In the data rows, the value 128 means zero.
Here are some points:
[206 183 151 162 154  92 120  95 158 142 128 106]
[225 166 147 156 164  61 112  74 162 143 126 111]
[119 154 160 207 138 120 147 159  97  99 166 126]
[106 182  72 226 142 204 191 143 133 118 207  98]
[114 123 128 188 156 131 138 166  80 111 156 114]
[205 206 165 169 143 104 113  88 157 147 125  98]
[140 180 181 192 138 155  99 130  89 135 150  97]
[131 114 187 117 159 115  86 151  90 130  69 119]
[176 112  63 104 147 103 160  94 186 130 196 134]
[209 193 157 172 146  96 104  86 155 134 127  99]
[103 105 128 149 155 115 146 143  87 101 144 131]
[121 127  97 127 139 188 178 115 141 152 142 123]
[162 184 137 142 142 129 147 121 157 139 123 124]
[151 193 137 182 177 129 141  98 112 140 189  93]
[104 108 128 153 154 116 147 146  88 102 145 133]
[125 105 128 177 174 141 131 171  83 124 156 120]
[226 163 147 157 165  60 111  74 162 138 127 111]
[119 127 130 178 159 139 128 158  76 127 149 105]
[122 160 149 187 138 117 134 137  84 122 149 104]
[205 204 163 169 143 103 111  87 158 146 126  98]
[ 96 158 136 187 135 131 160 165  80 121 151 107]
[205 196 159 166 148  99 117  91 158 146 126 102]
Then 24 other points, each followed by its number:
[104 111 124 150 153 115 147 143  86 108 142 129] 0
[114 120  95 112 110 176 157 131 156 109 144 130] 1
[154 112 139 133 173  93 133 119  89 143 152 115] 2
[153 129 147 163 170 138  90 124  80 149 141  96] 3
[121 143  43 163 143 181 146 146 145  96 215 108] 4
[209 172 144 167 158  87 111  90 155 136 127 105] 5
[167 212 139 156 182 161 115  70 106 189 173  63] 6
[100 129 175 128 129  92 128 159  91 119  62 121] 7
[115 136 126 174 152 134 128 150  71 131 143  96] 8
[160 130 156 131 143 100  97 114 113 146  99  90] 9
[131 127 137 167 169 155 111 153  77 146 145 100] 10
[207 208 166 172 140 103 106  85 157 141 126  96] 11
[155 111 144 120 147 100 112 125 119 162  90 101] 12
[133 161 189 189 140 142  73 159  94 113 106  90] 13
[179 111  84 125 164 122 164  78 157 188 151 107] 14
[ 98 144 128 180 144 126 164 168  79 125 151 111] 15
[129 150 154 192 150 162 100 149  78 124 150  97] 16
[106 190  75 217 135 198 174 127 120 127 190  80] 17
[113 174  72 176 150 162 161 136 118  99 209  92] 18
[116 140  97 114 112 175 162 124 161  97 172 135] 19
[210 178 147 170 153  88 105  88 155 130 128 103] 20
[181 144 116 203 168 118 114 144 145 111 129 111] 21
[119 103 124 143 163 121 132 137  84 118 138 124] 22
[152 107 136 127 177  91 142 124  90 147 153 120] 23
Which two of these numbered points are nearest to each point below, ignoring the 2 directions in which the first points spread most? Their numbers follow each, nearest first.
[189 137 133 228 172 132 106 158 157  88 145 128] > 21 20
[209 169 143 166 158  85 112  92 155 133 128 106] > 5 20
[110 108 128 122 158 127 143 134  83 117 147 126] > 22 0
[160 118 135 133 141 115 107 110 122 157 100  92] > 9 12
[184 162 104 158 164  84 128 102 136 167 103  89] > 8 9
[211 189 155 174 146  93  99  85 154 126 127  97] > 20 5
[162 109  81 134 150 146 153 101 149 179 136  98] > 12 14
[208 189 155 170 148  94 106  88 156 134 127 101] > 20 5
[ 98 156 191 122 137  79 131 148  79 118  74 116] > 7 15
[106 111 125 151 152 112 149 143  86 106 142 128] > 0 22
[208 178 149 166 156  89 115  93 156 136 127 104] > 5 20
[123 116 119 152 173 138 130 154  72 155 140 101] > 10 3
[205 207 165 169 141 104 110  87 158 144 126  98] > 11 20
[182 121  78 129 170 126 169  72 159 188 166 107] > 14 23
[156 187 190 173 180 160  70 127  89 144 147  80] > 16 6
[117 102 103 118 127 173 158 132 136 146 107 120] > 12 1
[207 205 165 172 143 103 109  85 156 144 125  96] > 11 20
[103 106 125 145 156 115 144 140  85 108 141 128] > 0 22
[105 199 152 181 118 152 121 130  66 145 133  71] > 17 11
[208 190 157 170 148  94 108  89 155 133 127  99] > 20 11
[110 167  39 178 145 200 173 113 113 173 164  59] > 8 10
[126 143  44 154 154 173 138 138 136 101 215 103] > 4 18
